In the rows, zero is written as 128.
One hidden turn or mirror swaps the rows below in pairs. Which row is each named row swapped with?
The rows were stretched afterwards, more along some directions than others.
Vub: [111 140 142 155 126 133 121 117 111 150 139 108 116 132 128 105 130 119]
gopul: [169 102 136 153 116 110 128 137 106 147 156  97 150 139 113 146 120  88]
diguk: [155 104 134 151  99 114 142 137  99 141 147  89 135 138 119 154 127  92]
Dag: [118  96 151 129 111 141 123 135  87 132 132 111 109 136 149 150 143 107]
Tavu: [134 118 151 121 125 130 161 139 105 116 163 113 118 140 117 139 165  99]
tizap: [153 122 151 135 117 132 105  99 111 125 111  99 128 146 110 118 146 112]
Niveb: [128 148 101 168 163 108 120  92 105 110 120  98 137 146  87 131 149 147]
Verat: [161 126 110 153 151  88 121 124 118 121 160 128 148 128  71 117 141 133]
Gug: [127 149 154 121 136  91 112 121 101 131 137 105 124 127 103 138 149 149]
zolo: [102 160 131 138 107 117 147 132 103 127 114  79 137 138 123 162 153 115]
pipa: [130 118 128 142 104 123 144 136  97 128 145 100 124 137 125 144 145 116]
Tesu: [135 158 144 141 127 105 151 117 110 128 133  93 133 143  82 146 163 120]
pino: [150 122 151 143 148 110 107 121 102 151 158  99 132 143 111 105 151 102]
pegi: [144 138 117 136 108  89 128 130 113 142 133  85 146 113 110 135 124 112]
nizan: [111 104 148 125 118 138 112 119  81 135 134 100  97 142 149 120 162 115]
gizog: [102 157 121 144 134 131 133 139 113 139 118 110 141 141 146 158 133 128]
neru: [125 114 129 130 118 125 152 138 101 124 150 112 118 134 124 140 149  99]
Potop: [141 156 163 112 144 120 121 122 109 129 135  91 133 137 131 147 152 122]
Lileb: [142 123 130 136 141  89  82 108  95 142 141 105 123 129 107 101 142 147]
runuf: [115 144 119 147 134 138 129 132 113 136 111 108 139 144 136 154 134 122]
Pano: [118 143 129 145 141 141 129 133 117 137 112 110 143 149 134 157 135 128]
lemav: [144 151 151 107 131 117 105 112 105 123 125 105 125 133 137 144 151 126]
dami: [136 144 167 118 148 137 121 121 107 131 131  97 129 137 136 148 152 119]
pavu: [138 135 135 136 143 111 144 127 110 132 151  81 140 145 130 143 123 118]
detuk: [107 114 145 120 120 135 115 124  85 140 141  99  97 137 146 111 166 116]
Zizo: [120 119 157 131 146 129 103 115  88 143 151 101 101 136 134  94 162 112]
tir: [109 107 151 116 113 135 115 124  83 136 133 101  96 138 152 117 160 116]
gumo: [131 155 155 133 154 123 126 121 107 129 141  88 133 137 133 143 146 124]
dut: [136 139 149 124 135 118 133 116 115 112 154 131 121 133  79 126 163 133]
delo: [154 101 138 123 139 122  91 106 101 130 126 116 113 160 116  91 153 122]
Zeni: [142  98 147 136 122 142 143 139 108 137 162 130 126 128 124 131 126 105]
zivod: [145 116 160 127 124 142 105  96 104 120 130 111 107 157 122 105 155 112]
Peza: [153 108 122 132 140  96  71 104  95 139 141 112 121 131 107  88 146 140]
mumel: [156 144 124 131 149  71 117 120 109 118 162 112 142 129  75 125 149 136]
pevat: [149 144 125 149 133  82 116 117 102 128 154 100 135 119  86 124 143 145]
Vof: [142 151 160 109 144 123 112 115 105 123 132 101 127 135 136 142 154 123]
dabot: [109 149 144 152 130 128 126 119 110 147 131 103 117 135 132 110 133 121]
valu: [154 138 131 131 113  93 117 123 112 137 125  84 148 121 111 136 126 116]
sov: [132 141 149 132 146 120 135 115 107 112 151 128 128 141  83 134 164 140]
Fiti: [135  98 143 134 111 145 145 143 113 136 163 134 120 125 122 130 129  98]
fuz: [104 150 152 147 109 137 142 133 114 150 125  86 129 135 136 135 134 108]
duso: [157 103 146 131 132 133 113 110 104 134 127 110 119 162 113 106 163  96]
Razud: [149 119 162 128 130 134 103  98 101 117 128 106 113 161 125 111 156 112]
sero: [119 153 123 132 111 100 137 127 103 120 125  81 141 139 107 155 158 117]
pob: [145 159 133 154 128  77 134 117 105 130 144  86 142 133  72 147 149 135]
zim: [ 92 169 125 141 125 123 133 145 108 146 127 104 137 131 155 165 132 126]
nezug: [137 121 129 134 139  92  76 107  91 138 137 108 121 127 110 100 147 146]
zuzad: [128 141 119 149 144 134 129 121 116 124 110 107 139 153 127 146 138 131]

Zeni swaps with sov
Niveb swaps with pavu
zivod swaps with Vub

